A single turn carries every row of the set below to another of its rows. Some are shown first; where does it send the rows asked next?
Dopok: [ -8 -20   0  -1   8 -16 -20   8 -18   3   7   5  12  -4  13  12 -15   2
   8  12  10  10  -4   0  -6  -5  14 -15   1  -7 -12   1 -11   2  -1]
vug: [-12 -17   5   1   5 -10 -23   6  -9  -4  11  14   7  -7   5   3 -15  11
  -3  11   7   5   5 -16 -13 -13  15 -10  -2   7  -2   1 -15  -1  12]
zezer: [-16 -15  -9   2   9  -4 -12   6 -16 -10   9   7  11  -9  -5  10 -16  10
   1  12  13  12  -8  -9 -14  -5   8  -2  -3  -1  -7   5  -3   3  12]
mogis: [ 12  -4   7 -11   1 -12   0   8  14  15   5  -2  -5   7  15  -2  20  -6
   9  -2 -16   0 -19  10   6  -4   2 -19  -1 -20  16   2  -9   8   9]
rel: [ 24  14 -12   2  17  19 -14 -11   5  -1  12   4  15  -8  -5  -6   4   3
  -3  14 -11   1   3  -8  10  -4  -4   0   9   0  -7 -17 -12  -6  -6]
suzem: [ -5  11  18  -2  -8  -6  -3  -3   7  12  -8 -11   2 -17   7   2  17 -17
   2   3   5   0  15   5  13  -6  12 -22  15  19 -12   0  -4 -13   2]
dila: [  9   0 -19  14 -12  18   9   2  -5   7  32  15  17  10   1  -5 -10  -8
  -6  -3   4  -8  -5   0   1 -12  10  -9   9   2   8 -16 -10   0   5]
tev: [ 10  -4 -16  13  -8   9  11   4  -6  13  31  17  18  12   2  -7  -7  -5
  -5  -2  10 -11  -1   7   3 -10  13 -13  16   0   6  -9  -6  -2 -11]
levo: [ 13   2   4  -1  -7  -9  17  -3   4   6  -4   6   5  15   4  -6   3  10
   1 -20 -13  -4 -20   2   5  -2  -9  -4  -6 -12   4   3 -22  18  13]
Mepus: [-13  18  13   3   0  -8   9  -2  10   2  -4  -7  -1 -16 -17  -5  13  -6
  -7   1  14  -6  11  -2   0  -8   7  -6  15  25   1   2   5 -16  10]
Dabo: [ 23  15 -13   0  21  16 -11 -11   2   1  13   4  15  -4 -10  -7   3   5
  -2  12  -5  -2   2  -9  10  -3  -6   4  12   2  -6 -17  -9  -6  -7]
vabo: [  8  -6 -19  13 -15  24   9   1  -6   8  29  20  18   7   4  -7  -1  -2
 -10   0   5  -6   2   0   4  -8  13 -12  11   5  -1  -4  -7   0  -4]
gis: [  6   7  -7 -13 -14  -1   8   6   7  -1 -21   2  -9  -1  15   9   4  -7
  15 -17 -11  -4   9   3 -16  14   2  -2 -21   1  -5   3 -13   4  -4]
rov: [-10  20   5  -3   1  -8  11  -1   0   8  -6 -22   4 -13  -9  10   6 -21
  10  -1  15   2  -4  12   9  -4   0  -8  14  10  -6  -8  10 -10  10]
Takod: [  7  -8   3 -17   9  -9   9   6   6  21   6   2  -3  11   3  -4  27   7
   8  -2  -1  -5 -15   9   8   1  -1 -11   9 -15  11  17   5   8  -3]
gotu: [-25   1   6  10   6  18  -7  13   7  -1  -4   1  -8 -13   5  -5  -9   4
  -5   5  -2   7  12  -3 -11  -1  -5  10 -10  23  12  -5   6  -4 -12]
vebim: [  0   7  -4 -21  -1  -4  15   7   9   5 -14   6 -12   2   1   2   1   4
  19 -21   2 -15  17  -3 -13   5  -2   6 -11  12  13   6  -1   0  -7]
Fovi: [ 10  -6 -19  17 -14  17   9   5   0   4  29  15  18   3   8  -4  -6 -10
  -4   0   1  -3  -4  10   5 -11  14 -17   8  -5   7 -10  -7  -1  -7]
rivu: [ 13  -5   9  -1 -11  -4  13  -3  14   4  -4  10   4   6  13  -8   8  12
   3 -18 -19  -1 -11   4  13  -7  -3 -12  -7 -11   9   9 -22  15   6]
Lize: [-16   8   6  14   5   2 -12  11 -12  10 -10  -4  -4   7   9  -2 -10  -5
 -11   5   1   3   2  -1 -22  13  -4  10  -9  16 -12 -15  -9   1 -11]
Ril: [ -4  -2  -4   7  -5  -4  -4  14  18   1   2 -16  -5   2 -11   8 -11 -27
  20   5  22  13   1   6   3   3  -3  -6   3  10   8 -11   8 -11   7]
fel: [  7   5   0  -8   3  -6   5   2   2  11   6   4  -6  18  -7  -7  22   6
  -9  -4  -7  -7 -21 -10 -11   4  -5   0  -2  -6   5   4 -11  11  27]
Vuful: [ -3  -6  -8  16 -17   8  -8   9  15  -7  -6  -9  -3  -1  -8   6   4 -22
   2  11  14  20   4  -1  -6  16   3  -7  -5  12 -17   1  -1  -8   9]
Nar: [  8  -8   7  -5  -6   2  20  -4  12   4  -2  14   4   6   2 -11  12  22
   0 -18 -11  -4  -7  -1  13  -6  -6  -5  -2  -3  10  19 -12  15   3]
Seg: [-15 -20   1  -6  13 -10 -15  10  -8  -2  14   7   9 -12   4   9 -19   8
  14  10  13   8   0  -3  -1 -17  11 -11   3  -1  10   3   0  -1   1]
Ledi: [ -4  -2   6   7  -4  -7  -8  10  17   7   3  -2  -9  11 -18  -5  -4 -12
   4   5  27   1  17 -12  -6   3   2  -2   9  29   4  -5  -2 -14   8]
Reru: [-15   1  16   6   5   2 -19  15   3  14  -5  -5  -7  -3  25  -2 -14 -10
   5   3  -7   4  12   5  -5  -2  -1  -3  -7  16   8 -19  -8  -3 -18]
Bod: [  4  -5   2  -8  -4  10   3   1  15   3   5  10  -7   1  -1  -9  31  12
 -10   0 -15   0 -10 -11  -2  -2   0  -6  -5  -3  10  17  -6   9  22]
setu: [ 26  14 -11   7  23   3 -10  -6   8  -1  12   2  14  -7  -6  -7   1   0
  -1  15  -7  -1  -2   5   7  -3   0  -3  12  -9  -2 -18 -10  -9 -18]
dokad: [  9  -3   3  -6   0  -9  24  -2   3  10  -2   8   6  15  -2  -7   6  18
   5 -20  -3  -7 -16   5  11  -2 -10  -1   1  -9   8  13 -10  17   2]
Nem: [  2  12 -12 -15  -4  -7  17   9   6  -2 -17  -1 -10   1   1   8  -3  -5
  19 -20  -2  -8   3   5 -19  11  -4   7 -18   0   7   0  -3   3  -3]
Zeme: [ 25  11 -10   5  23   6 -10  -7  10  -1  12   6  14  -9  -6  -9   4   4
  -2  16  -6  -2   3   3  10  -4   1  -4  13  -6  -1 -12  -7 -10 -23]
gil: [ -6  21   6  11 -10  -8   4  -3   4  -2 -12 -14   3 -16  -5   4  14 -20
 -11   5   3   5  -2   6  -6   4   9 -12   4  11 -20  -5  -6 -11  15]
nibez: [-21  -1   0   4  12  10  -2  14 -10  12  -7  -9  -1  -3   9   4  -9  -2
   7   5   8   8   2  12  -4  10  -8   9  -2  11  -3  -5  13   1 -27]
Kota: [  5   2   1 -16 -10  -4   7   7  13   3 -19  10 -12  -2  13   1   8   2
  13 -17  -7 -11  22  -2 -14   8   6  -3 -15  11   3  11 -11  -1 -13]
besiz: [  2 -13   6   6 -11  -4 -13  10  13  13  -4  -4  -4   7   2   1   7 -17
   9  10  22   8  20   1   4  12   8 -16   9  19 -15   5  -4 -12 -10]

Mepus -> suzem
Seg -> vug
Where do these go?
dokad -> Nar
rel -> setu
tev -> vabo
gis -> Nem
Lize -> nibez
Ril -> Ledi
Takod -> Bod

A single turn carries every row of the set below to another of its rows. Some are shown first; where does it send the rows asked next?
nava: [ -2   0  -6 -12   5  -7   0  12  15  -8   8  20   4  -4 -14   0  -3   6
  -3  15]
latad: [ 12   0   0 -24  -5   7   3   0  19  -8   8  12  -4  -9  -6  -1   6   4
 -18  19]
bezo: [  1   5  -6  24   6  -8   0 -18   2 -14  15  -6   1   4   7  -9   3  11
   8  -6]
Deveb: [  3   1  -7  15  12  -6  -1 -10  14  -9  18 -12   6   5   2   0   6   6
  16 -10]
zibeb: [  4  -7   3   1  28  -3  -7   4   3  -7  -4  -1  -4  12  12  -5   4 -16
 -34   9]
deben: [  8  -6  -1 -26  -7   3   6   4  25 -15  10   4  -5  -6   2   7  17   2
 -12   8]
nibe: [ 21   4  11 -18  -3  -3  -8 -20 -16   2  -1  -1  -4   8  20  -1  19  -1
   1  10]
Kuvel: [-13  -1   0 -17   9   0   0   5  10   1   9  14   3   4 -14  -1  -5  -6
   3  17]
ror: [ 17   6 -14  10  12 -14   5 -11   7  -1  14  -4  13  16   3  -2  15  -1
  13  -4]
Kiziv: [  0  -6  -3   3 -13   8  -4  10  12   6 -10 -17  -7   5  -4 -26   0 -18
  -1   3]
godon: [ -2 -12  -8   2  12  -2  -2  20   1 -20 -14   5  -4  -1  22  -3   3 -18
 -10   3]
bag: [ -6  13 -16  -2   6 -13   0  13   1 -22 -12   7 -14  10   6  -7   5 -14
 -18  10]
vofak: [ -3  -4  -9  -5   4  -5  -8  14   0 -23  -7   1 -14  13  20 -17  18 -13
 -17   5]
moda: [  2  -7  -1  -6 -10   4   3  10  13  15 -22 -12   6   6  -6 -18  -1  -8
  -7  -8]
ves: [  5  -3 -16  22  12  -2   7 -16   9  -6  12   2  15   7   0  -3  -3   4
   5  -3]
mepuf: [  6  18  -6  21   6  -1   3 -12   6   3  16  -3  -4   7  -6  -1   2  16
   0   2]
Vinak: [ 10   8  -5   8   7 -16  -8 -12  -3   1  10 -10   0   7   2   0   7  11
  13 -18]
duzer: [ 22  -3   8  -9  11   0  -1 -25  -5  10   3 -10  -5  11  25  -4  10   8
  -2  10]
Kude: [ 10  -3  18 -17  -2   4  -6 -25  -8   5  -3   4  -6   8  23   0  15   2
   0   7]
Sufiz: [ 13   3 -10  14  12  -4  -2  -4   4  -5  16 -17   9   6  -1  -2   7   6
  19  -2]
Zuv: [ 10   2  -7  -2 -13  11  10  12  18   2 -20 -13 -10   1  -1 -12  -3 -10
 -10  15]
Ruka: [-15  -5 -11   2  12   8   0   5  -1 -25  -7  -6  -7  -1  20  -1   5 -15
 -21   5]
pimom: [ 24   6   9 -11   0  -2 -18 -23 -11   4  -2  -1  -1  14  14  -6  18   5
  -4   6]
Soguv: [  8   3   4 -15  10  11  12   0  -3  -2 -10   2  -2  -8 -18  -5  15  21
  -1   5]
doret: [ 18  -3   5 -11 -14   3   1 -28  -7   0  -9  14   1   5  17   2  14   4
 -11  -1]
vis: [ -3  -3  -8  -4  22   2  -3  10  -2 -30  -8   2  -8   4  18  -8  19 -14
 -14   2]
pori: [  0  -4  10  -5 -15   8   1  10   8   5 -15 -17   3 -14   2  -9  -4 -19
   0  -1]
dima: [ 19   0  -8  15  12  -9 -11  -7   8  -2  10 -14  12  12   2  -6  10  11
  12  -1]
velo: [-10   2  -5  -2  19   3  -2  12  -5 -27   1  -3  -4   0  21  -4  10 -17
 -17   4]
gog: [  3  -2  -7 -19  17 -18  16  -6   6  -8   1   0  -2  -7  -5  -5  12  13
 -13  23]
vula: [ 25   5   4 -14  -2   6   2 -21  -9  11  -3   4   1  17  12  -2  22   2
   1   3]
Gedid: [ 11  -5   7   3  -8  -2  -8  12  13   6 -16 -11  -1  -1 -11  -1   3  -8
 -18 -18]
fisub: [  8 -10 -14  14  15  -4   5  -7  -1 -10  -4  -5   5  17  -1  13  -8  10
   7  -3]
bitil: [  4  -5   6  -4  -9   7   0   3  11   7 -19 -15   0  -9  -7 -18   0 -23
   4   0]
Lado: [ 22  -1   1 -13  -7  -3   0 -35  -4  -5  -7  -6  -9   7   7   9   1  -8
 -14   3]
kon: [  8   3   0 -13  18 -25  12 -13   9 -13   2   0   5 -14  -8 -10  13  -1
  -7  16]
Tefe: [  2   6  -5 -18   2  -4  12  -3   2   2  -3  -2  -6 -11 -24  -5  10  18
  -7   6]
tirun: [ 17   5  12  -1  -8 -16   3 -17   2   6  -3   8  -5   6  22   3  13  15
 -10  16]
bovi: [ -7   3  -3  -6  12   5  11   9   7 -23  -9   2   1   0  25  -4  10 -15
 -24  -3]
goti: [ -3   2 -14  -9  18  -6  -1   2   5 -19  -3  -1  -3  14  16 -14  15 -14
 -31  -2]
ligof: [ 12  -4  15  -1 -12   3   0 -26  -9   2  -6   1  -5   4  23  -9   8  13
   0   8]
leg: [  4   0  -2  -2  -9  17  -4   4   7  -1 -10 -10  -9 -12  -1 -12  -5 -30
 -11  -4]
luk: [-10   5   6  -1  -6   8  10   7  10   5 -16  -6   8  -6   0 -11  -9 -22
  -6  -8]
kanev: [-10  -8   1   0 -17   5   0   4   6   0 -21 -14   0 -11   3  -5  -6 -19
  -6  -2]

bezo -> Kiziv
nava -> Tefe
deben -> kon
Where do these go?
mepuf -> Zuv
pimom -> Ruka
doret -> goti
zibeb -> fisub
Kude -> vis
pori -> nibe
godon -> Vinak
luk -> vula

A single turn carries every row of the set below to another of its rows. Some are shown first; where does it send the rows asked next?
rimu: [-16  -5 -17   9   5  -1  17   2  11  -4   3   5   8  -5   2   8 -27   6
  -1  10  12  11 -16   6  -2  -7   5]
dut: [ -3  11  19  -1   7 -10   5   4 -28  -7  -1   2   1   5   7 -16  -2   9
  -8   0  -2 -17 -22  -5  -1  -2  14]
meved: [  1  17  -3  -6   9  -3  -2  -7   7 -20  16   0 -10   9 -20  -8  15   0
   9   2   8   5 -13  -4   5 -21   3]
zuleb: [ -2 -21  -7  -9   4   6   1  10  -2  -9  -3   0  -5   0  -4  -5   2   4
  -4  11   9  -1  22   0   3  32   9]
miv: [  1 -27  13 -16   5  -6   3  -3  15  -9   6   5  -4   4   0  17  -8  -2
  22  10   9  -5   8  -7 -17   3  11]
Nete: [-13   7  15 -11  -9 -10   3  10  -6   1 -10 -13 -21  -9   1  -2 -27  10
  -5  -9   4  15   5   3  12   8  15]
gor: [-11  -4  13  -6  13  -4  15 -11 -15 -23   7 -14  -6  10   4  -7   4  10
 -11  -4   8  -7 -29   7  17   0   0]
pomak: [ -1  -6   1 -13  18   4 -15   4   6  -1   7  -6   1 -10  -2  22 -16  13
  16   6  11   1   8  -4 -15   7  15]
Leva: [ -4 -22  19 -21   7  -1   7  -8  18  -5   3  -2  -1   4   9  19  -4   1
  19   9  13  -3   7  -3 -19   5  13]
ratip: [ -2   8  20  -2  -8 -24   5   4   4   1  -3  -3  -9   1 -12 -15  26  -7
   5   3  -1   5  -6  -3   3  -8  21]
gine: [-22  -1   4   6  16  -6  12  15   7  15  11  -3   5 -16  13   7 -17   7
  14  -3  11   3 -10  -2   4 -16  11]
Kisa: [-19 -12   8   9  -1  -6  23   9   7   5  11  11  -2  -7   6  -1 -20   1
  20   0   7   1  -7 -12   3 -16   9]
kadim: [ -5  22  -3   1   7 -11   9 -13  -2  -9  -7 -17  -3  -3  -7  -7  20  10
 -13  -3  11   8   9   5  11  -3   8]
lito: [ -8  -6   7  -9   2 -23  -1  13   1  -6 -10 -17 -18  -1  -2  12 -21  -1
 -16  -3   1  11  -4  18  16   1   9]
Tulik: [-11  15  25  -5   2  -1   8   1 -19  -1   0 -12   0   1   9 -16   2  14
  -7  -2   3  -2 -29  -1   1   9  18]
musi: [ -5  12  13 -19  -9 -20   9  27 -12   1  -7   1  -3  -2   9 -11  15   2
   2  -1  -3 -13   6 -13   5   0  12]
Pire: [ -3  -3  -1 -20  26  20  -9  14   5  -3  18  -3  -4   0   7  -2   3   6
  12   3  14 -10  15  -8  -1  11   5]
Vov: [  2  -5 -13 -18  23  17  -8   8  10 -11   9   1   4   9   4   3   1   2
  -4  16  15  -6   9   4  -9  15   2]
das: [-21  -6   6  14   9 -11  21  13  12  18   2  -8   5  -5  14  17  -6   2
  -4  -2  11   5  -6   7   6  -7   9]
dugab: [ -3 -16  15   0   4  -1   3   5   6   8  -2  -6  -6  -1  -1  29  -2   9
   6  -2   8   1  22  -6  -9  20  12]
ner: [ -9  10   9 -23  21  -7   4  -2   5 -14   7 -13 -14   5  15  10 -24   4
  -4  -8  11  -2   0   9   9 -22  -4]
kuv: [-11  -7  -8 -22  -8 -11  23   1   4 -28  -3 -11  -8   9  -2   1  16   4
 -11   2   9   3  -6   4  20   7  -8]
Vuk: [ -4 -10  -3 -15  19   6  -9  -3  12  -6   8 -12   2  -6  -1  26 -13  15
  11   6  16   6   5   2 -12  10  11]
vukav: [ -8 -20   7 -14  16   0  -1  17   2   3   2 -13  -4  -5   7   1  15   3
  -2   4  11  -5  22   3   9  25   9]
Tusok: [ -6   1  10  -4 -11 -15  12 -11  12 -16  -1  -9 -13   6 -18 -12  25  -4
   0   4   7  15 -10   2  10  -2  12]
zom: [ -4  -3 -12 -26  -8  -9   3  17   3 -28  10   2 -10   7 -14  -3   6  -2
   7   8   1   2 -22  -5  13  -4  -3]
pazev: [  2   3  14   4   6  -8   2  10 -23 -12   8   5  -6  15  -5  -5  -1   2
  -9  -1  -6 -15 -30  -4   6  -3   6]
lafun: [ -1  33   9  -9   9  -3   0  -5  10  -4   9  -6  -1   6  -4  -9  21   2
   2   3  10   4 -10  -2  -7 -19  13]
sunat: [  2  16 -11 -11   0  -8  -3  31 -13 -12   8   7  -9   4 -11   1   4   5
   2  -3  -5 -12  -1 -14  11  -5  -2]
Zuk: [ -4 -21  11 -20   1  14   0  14  12  -7  11   7  -9   7  -2 -10   6  -6
  18  12   8  -1   4 -10  -5  20  12]
non: [-14  11  23  -4   5   8  18  -8 -11  -9   8 -14  -5  13   9  -6   8  13
 -12  -7   8  -3 -29   1   9   5   4]
vup: [-18 -12   1   5   3  -9  26   2  20   3   1   2  10   4  15  11 -12  -4
  -3  10  13   6 -16   9  -4 -12   7]
kes: [-12   5  33 -16  -8   2  14   7  16   1  10  -7 -26  16   7   8 -13  -5
   4 -11   6   9  -9  -1   6  -7   6]
vamal: [-12  25  -5 -21   1   6  16   6   7 -10   2 -19  -1   7  10   7  18  14
 -16  -4  15   5  -6   3   9   6  -4]
Fad: [-12  24  13 -31  -5  -3   8  18   7   2  -1 -13   2   0  16  -8  19   7
   2   4   9   2 -15  -5  -3   1  13]
Mazu: [ -2 -22  12 -23   9   6   0  14  20  -2   7  -3  -3  12   7   2  16 -11
   3  16  12  -2  -2   7  -7  18  11]
pibeg: [  1   2  19 -10 -12  -8   6  13  12  -6   0   8 -20  25  -1  11 -20 -13
  -8   2  -1   6 -13   5  -4  -7   7]
nirud: [-18 -12  -8  20  -6  -4  22   9   3   2   4  11  -2  -4  -5   7 -23   6
   5   1   6   9  -5  -6   7  -1   4]
vib: [ -2  18   3 -19   6  -3   2   0  -4 -14  -3   5 -11   5  10  -2 -37   5
  -4  -1   6  -3   5   0  -5 -16   5]
poro: [ -1 -23   6   0   3  -2   4   2   8  -2   0  -5  -8   3  -8  32  -4   7
   4   1   9   2  17  -1  -4  20   8]
zuf: [ -5  -7   9  -1   8 -10   2   3 -19 -20   7  -7  -8   8  -9  -5   0   5
  -9   0  -1  -5 -38   6  17   1   4]
Kider: [  0  15  -4   6   9 -20  -2   1 -12 -10   0  -5  -9  -5 -18  -8  16   5
  -2  -4   1  -1  11  -3  15 -12   9]

vib -> pibeg
gor -> non
zuleb -> Vov
Where do these go?
lafun -> ratip
dugab -> pomak
das -> gine
musi -> sunat

